The rows below come in pairs that one turn or mirror swaps. Which row does each named row swap with?
The rows were stretched afterwards, more along some directions than others.
J_438: -0.998  3.272  0.322  -0.395  2.342  0.838  -0.736  -0.725  -0.922  -1.989  -0.489  -1.708  3.164  2.592  2.126  1.451  1.935  -0.083  -0.372  -0.873  0.736  -0.835
J_86: -0.047  3.389  0.966  -1.709  1.007  2.146  0.569  0.096  0.771  -2.047  -0.330  0.401  2.717  1.239  1.239  0.787  0.959  -1.237  -0.597  -5.140  0.791  -0.862
J_228: 0.778  2.690  1.040  0.924  2.506  1.276  -0.076  -0.738  -0.818  -1.446  1.768  1.453  2.347  -0.337  -0.460  1.056  1.573  0.071  -1.104  -0.793  1.825  -2.536
J_839: 0.059  0.584  0.055  -1.658  3.614  2.454  -0.096  0.034  -0.622  -0.796  0.795  0.585  2.967  1.510  1.478  0.154  2.058  0.026  0.734  0.552  -0.811  1.263
J_483: 0.513  1.059  0.488  -0.135  -0.422  0.899  -0.401  -1.631  0.875  -1.597  1.013  -0.522  0.927  0.855  1.093  2.501  0.009  -1.643  0.260  0.530  -0.603  -1.190
J_506: 1.693  -0.969  -0.855  -1.254  2.891  1.702  -1.228  -0.881  -1.095  -2.210  -0.940  0.179  1.480  2.204  1.153  -0.234  0.779  0.898  -1.290  -2.184  1.124  -1.663
J_703: -0.311  1.946  1.319  -1.732  1.953  2.198  0.813  -0.231  -0.317  -0.625  1.454  0.236  2.870  1.991  1.306  0.744  2.000  0.718  1.752  0.031  0.568  -1.089
J_940: 1.262  -0.068  3.444  0.601  0.168  -0.205  1.313  0.278  2.285  0.400  -0.934  0.990  1.277  0.769  -1.974  -0.732  0.779  0.093  1.038  -1.121  -0.795  -0.121
J_693: 1.699  1.179  1.101  -0.363  -0.202  1.273  1.050  -1.575  1.113  -1.415  2.156  0.528  1.065  0.690  0.817  1.374  0.112  -1.193  0.598  -0.767  0.077  -2.029
J_685: 1.099  3.137  1.339  -0.035  1.939  2.252  0.841  -0.535  -0.441  -0.962  1.475  2.666  2.293  -0.607  -0.192  0.659  1.597  -0.614  -0.268  -0.768  1.074  -1.804
J_291: 0.851  0.110  3.171  -0.305  0.748  1.817  -0.535  -1.037  -0.504  -0.717  0.983  2.425  2.082  2.754  -0.854  -0.576  1.655  0.273  2.634  -0.554  0.303  -0.804
J_476: 0.676  -0.478  0.844  -1.134  2.090  2.936  -1.713  -1.548  -0.760  -0.912  2.195  -2.281  3.268  4.959  1.160  0.097  2.306  0.138  0.685  0.476  -0.486  -0.701
J_776: 1.291  -0.723  -0.336  -1.554  2.103  1.582  -1.012  -0.684  -0.405  -1.155  -0.028  -0.054  0.772  1.591  0.500  -0.745  1.339  0.751  0.406  -2.212  2.248  -1.677
J_361: -0.021  1.545  1.755  -0.929  2.035  1.736  0.902  0.869  -0.139  -0.753  0.046  -0.047  3.713  2.306  0.168  0.254  2.070  1.136  1.590  -0.964  -0.005  -0.810
J_619: -0.279  2.291  0.544  -1.290  2.148  2.284  -0.922  -1.685  -0.361  -0.483  3.070  -0.174  1.390  1.587  1.223  -1.446  1.822  -1.021  -0.158  0.177  0.147  0.864
J_869: 1.207  -0.198  -1.134  -0.947  1.153  2.074  -1.658  -1.114  -1.068  -1.038  0.094  -0.411  0.497  2.553  1.113  0.467  0.809  1.133  -1.228  -1.742  1.485  -2.788
J_984: 0.017  0.230  1.443  0.202  1.960  0.804  -2.126  0.276  -0.420  -1.222  -1.001  -2.137  4.268  0.789  -0.721  0.744  3.121  0.092  -0.103  0.448  0.737  -1.429
J_609: -0.117  0.893  1.101  -1.209  2.846  0.813  1.125  -0.698  0.210  0.094  1.856  0.155  1.970  1.298  -0.168  -1.091  2.681  1.133  2.050  0.842  1.839  -0.853
J_503: 1.075  0.526  4.036  0.531  0.166  -0.361  1.542  0.874  2.278  0.035  -1.183  0.417  1.666  1.801  -1.540  -0.216  0.880  0.209  0.962  -1.150  -0.771  0.229
J_766: -1.362  1.013  0.644  -0.381  2.609  0.815  -2.307  -0.309  -0.311  -1.026  -0.522  -1.424  4.222  1.427  -0.032  0.242  2.995  -0.226  -0.249  0.525  0.408  -0.081
J_104: 1.532  -0.486  0.968  -0.198  3.124  0.836  0.630  -1.195  0.201  -0.676  3.360  1.148  2.194  0.762  -1.090  -1.183  2.043  0.524  -0.292  -0.261  1.213  -2.927
J_165: 0.477  0.529  -0.297  -0.844  2.254  2.379  -2.051  0.793  -1.594  -2.003  -1.547  -1.033  2.444  2.787  1.253  0.544  1.547  1.042  -0.625  -2.672  1.104  -1.612
J_289: 0.754  2.908  0.327  -0.197  1.857  1.921  0.649  -1.581  -0.200  -0.805  1.776  1.220  2.135  -0.949  0.309  0.533  1.184  -0.832  0.044  -1.025  0.704  -1.676
J_896: -1.642  4.076  0.674  -0.294  0.877  0.446  0.636  -0.677  0.346  -1.168  -0.047  -0.705  1.828  2.418  1.473  1.856  1.938  -0.664  -0.528  -0.876  0.830  -0.374
J_220: 0.636  1.145  0.318  -0.020  -0.157  1.057  -0.214  -0.852  -0.212  -1.610  1.990  -1.478  1.294  0.296  0.665  2.200  1.301  -1.495  0.175  0.852  1.094  -2.277
J_202: 0.252  1.029  3.205  -0.277  2.750  2.665  -0.746  1.508  -0.705  -1.541  0.705  -1.521  1.851  1.936  0.850  0.094  0.890  -0.154  2.585  0.192  -0.134  0.741
J_854: 0.838  0.300  0.225  -0.665  0.203  0.603  0.189  -1.396  0.514  -1.723  2.243  -0.939  0.336  0.184  1.323  1.145  0.312  -1.277  0.485  0.319  0.992  -1.998
J_726: 1.216  -1.179  0.303  -1.278  2.388  1.988  -1.607  -1.613  -0.334  -0.984  1.693  -3.137  1.982  3.610  0.890  -0.581  1.658  -0.033  0.661  0.432  -0.300  -0.268
J_616: 1.132  2.677  2.448  -0.979  0.963  1.985  0.554  0.917  0.026  -2.304  -1.688  0.637  2.550  1.628  1.178  0.803  -0.006  -0.686  0.603  -5.040  0.084  -0.552
J_49: -1.651  4.250  0.211  -0.235  0.975  1.175  -0.760  -0.976  -0.601  -2.033  -0.477  -1.077  2.095  2.841  2.643  2.421  1.268  -0.989  -0.837  -1.045  0.150  -0.220
J_183: 0.593  -0.532  0.524  -1.295  2.540  1.812  -0.989  -1.592  -0.497  -0.807  2.873  -2.905  1.510  4.205  1.231  -1.179  1.988  0.074  0.549  -0.325  0.229  -0.211
J_325: 0.265  0.425  -1.402  -1.431  3.921  2.143  -0.921  0.109  -1.065  -0.346  2.245  1.047  1.735  1.235  1.445  -1.063  0.799  0.755  0.689  0.956  -0.470  1.059
J_280: -1.217  1.064  0.736  -0.443  2.565  -0.073  -1.781  0.632  0.354  -1.553  -1.065  -1.855  4.399  1.284  -0.187  0.287  2.463  -0.127  -0.558  -0.677  0.846  -0.582
J_515: -0.149  1.165  2.738  -0.484  2.391  2.497  -0.740  1.538  -1.058  -2.154  1.152  -1.879  1.952  2.128  1.311  0.919  0.865  -0.535  2.196  -1.058  0.470  -0.087
J_951: 0.915  0.058  1.302  -0.610  2.113  1.574  -1.245  -0.930  -1.462  -1.251  1.032  1.250  0.965  3.627  0.863  0.099  1.856  -0.215  -0.052  -0.547  0.482  -0.208
J_330: 2.485  -2.231  -0.531  -0.516  3.508  1.258  -1.209  -0.944  -0.948  -0.627  0.707  -0.321  -0.123  1.093  0.022  -1.147  1.319  0.177  -1.010  -0.290  0.748  -1.436
J_320: -0.560  2.912  0.003  -1.137  1.939  2.942  -1.815  -1.730  -1.715  -1.535  2.644  0.038  1.986  2.668  2.351  0.172  1.865  -1.143  -0.099  0.214  0.683  0.411
J_271: -1.284  1.453  1.057  -0.266  2.744  1.091  -2.274  0.474  -0.393  -1.651  -0.761  -1.441  4.847  1.774  -0.126  0.641  2.575  -0.060  -0.648  -0.172  0.564  -0.284
J_727: 0.358  1.413  3.683  -0.181  2.778  3.195  -0.559  1.939  -1.135  -1.132  0.667  -0.827  1.269  2.768  0.976  -0.409  0.795  -0.158  2.397  -1.144  -0.767  1.469
J_474: 0.169  1.128  3.975  0.439  0.609  -0.596  1.319  1.467  1.787  0.242  -1.292  0.916  1.861  1.700  -1.790  -1.119  0.984  0.254  1.292  -1.197  -0.425  1.094
J_128: 0.124  1.116  0.940  -1.369  2.983  1.709  1.270  -0.104  -0.471  -0.611  2.056  -0.099  1.931  1.485  0.816  0.384  1.911  0.494  1.463  -0.317  0.936  -1.196
J_5: 2.248  -1.843  -1.560  -0.149  2.044  1.073  -0.395  -0.400  -0.578  -0.420  0.343  0.160  1.130  -0.101  -1.002  0.198  0.887  0.556  -1.837  -0.273  0.463  -2.253
J_706: 1.139  -0.764  0.734  -0.136  3.048  0.597  -1.208  -2.125  -0.220  -0.705  2.459  -0.643  1.062  1.532  -0.124  -2.032  3.145  1.187  0.226  0.539  2.321  -3.090
J_266: 0.963  0.807  3.827  0.406  1.770  2.990  -0.409  1.882  -0.751  -1.422  0.654  -0.944  1.852  2.453  0.436  0.865  0.892  0.089  1.949  -0.467  0.121  -0.885
J_53: 2.277  1.109  0.872  -1.532  0.796  1.601  0.145  -2.811  0.518  -1.486  0.837  1.401  1.931  3.068  1.552  1.187  1.339  -0.922  -0.421  -2.841  -0.327  -0.373
J_376: 1.278  -0.882  3.241  0.293  0.426  -0.393  1.438  -0.373  1.773  0.350  -0.140  0.465  1.726  1.607  -1.706  -0.544  1.525  0.289  1.395  -0.340  -1.022  -0.414
J_244: 0.409  3.444  1.556  -1.419  0.656  1.959  0.848  0.025  0.603  -2.044  -0.156  0.092  2.729  1.054  1.412  0.937  0.592  -1.374  -0.265  -4.520  0.110  -0.875
J_166: 0.730  0.335  3.792  0.650  0.514  1.189  0.330  0.024  1.679  0.054  -1.005  1.365  2.507  2.243  -1.319  -0.698  0.963  0.554  1.872  -0.547  -1.626  0.755
J_284: 1.759  1.163  -0.908  -1.122  0.701  2.024  -0.595  -3.456  0.300  -1.355  0.588  1.651  1.433  2.804  1.760  1.448  1.231  -0.931  -1.221  -1.248  -0.309  -1.245
J_744: 0.376  1.316  1.972  -0.797  3.246  0.953  1.476  0.714  -0.686  -1.275  0.187  0.545  2.650  0.847  0.403  0.247  1.997  0.827  1.190  0.442  0.949  -0.707
J_262: -0.928  1.947  0.326  -1.462  1.922  2.203  -0.834  -1.834  -0.951  -0.779  3.546  0.242  1.240  2.190  1.802  -1.334  1.524  -0.843  0.900  1.054  0.572  1.069
J_890: 0.916  -1.297  -0.769  -1.108  2.651  1.914  -2.135  -1.675  -0.692  -1.341  1.863  -3.952  2.864  3.425  1.131  0.545  1.971  -0.212  -0.149  -0.031  -0.499  -1.405
J_555: 0.908  -0.606  0.923  -1.128  3.766  1.903  0.280  -0.921  -0.412  -0.286  1.924  0.987  2.347  1.467  0.029  -0.810  1.787  -0.147  1.456  1.148  -0.748  0.246
J_227: -0.961  0.375  0.715  -0.043  3.381  1.452  -2.776  0.286  -1.253  -1.555  -0.282  -0.936  3.485  1.228  0.037  -0.483  2.602  0.297  -0.454  -0.497  0.951  -0.674
J_189: 1.226  -0.758  -1.487  -1.765  2.871  2.348  -1.454  -1.187  -1.439  -1.225  0.953  -0.857  0.375  2.821  1.640  -0.470  1.315  0.533  -0.965  -2.433  1.504  -1.635
J_72: -0.436  2.229  0.746  -1.580  1.754  3.509  -0.601  -1.853  -0.006  -1.076  3.389  0.781  1.774  2.906  2.090  -1.358  1.277  -1.035  1.315  -0.456  -0.414  1.481
J_724: 1.338  1.678  -0.684  -1.465  0.715  2.064  -0.930  -2.848  -0.202  -1.541  -0.180  0.232  0.905  1.994  2.827  1.549  0.867  -1.539  -0.199  -2.115  -0.347  -0.163
J_897: 2.407  -1.696  -2.640  -1.461  2.144  0.914  -1.117  -0.389  -1.275  -0.265  1.699  -0.351  1.338  0.342  -0.117  -0.116  0.908  0.362  -1.163  0.004  0.530  -1.610

J_766 is swapped with -> J_940
J_325 is swapped with -> J_897
J_483 is swapped with -> J_619
J_896 is swapped with -> J_86
J_227 is swapped with -> J_376
J_361 is swapped with -> J_165
J_703 is swapped with -> J_869
J_320 is swapped with -> J_693
J_266 is swapped with -> J_476
J_244 is swapped with -> J_49
J_474 is swapped with -> J_280
J_189 is swapped with -> J_128

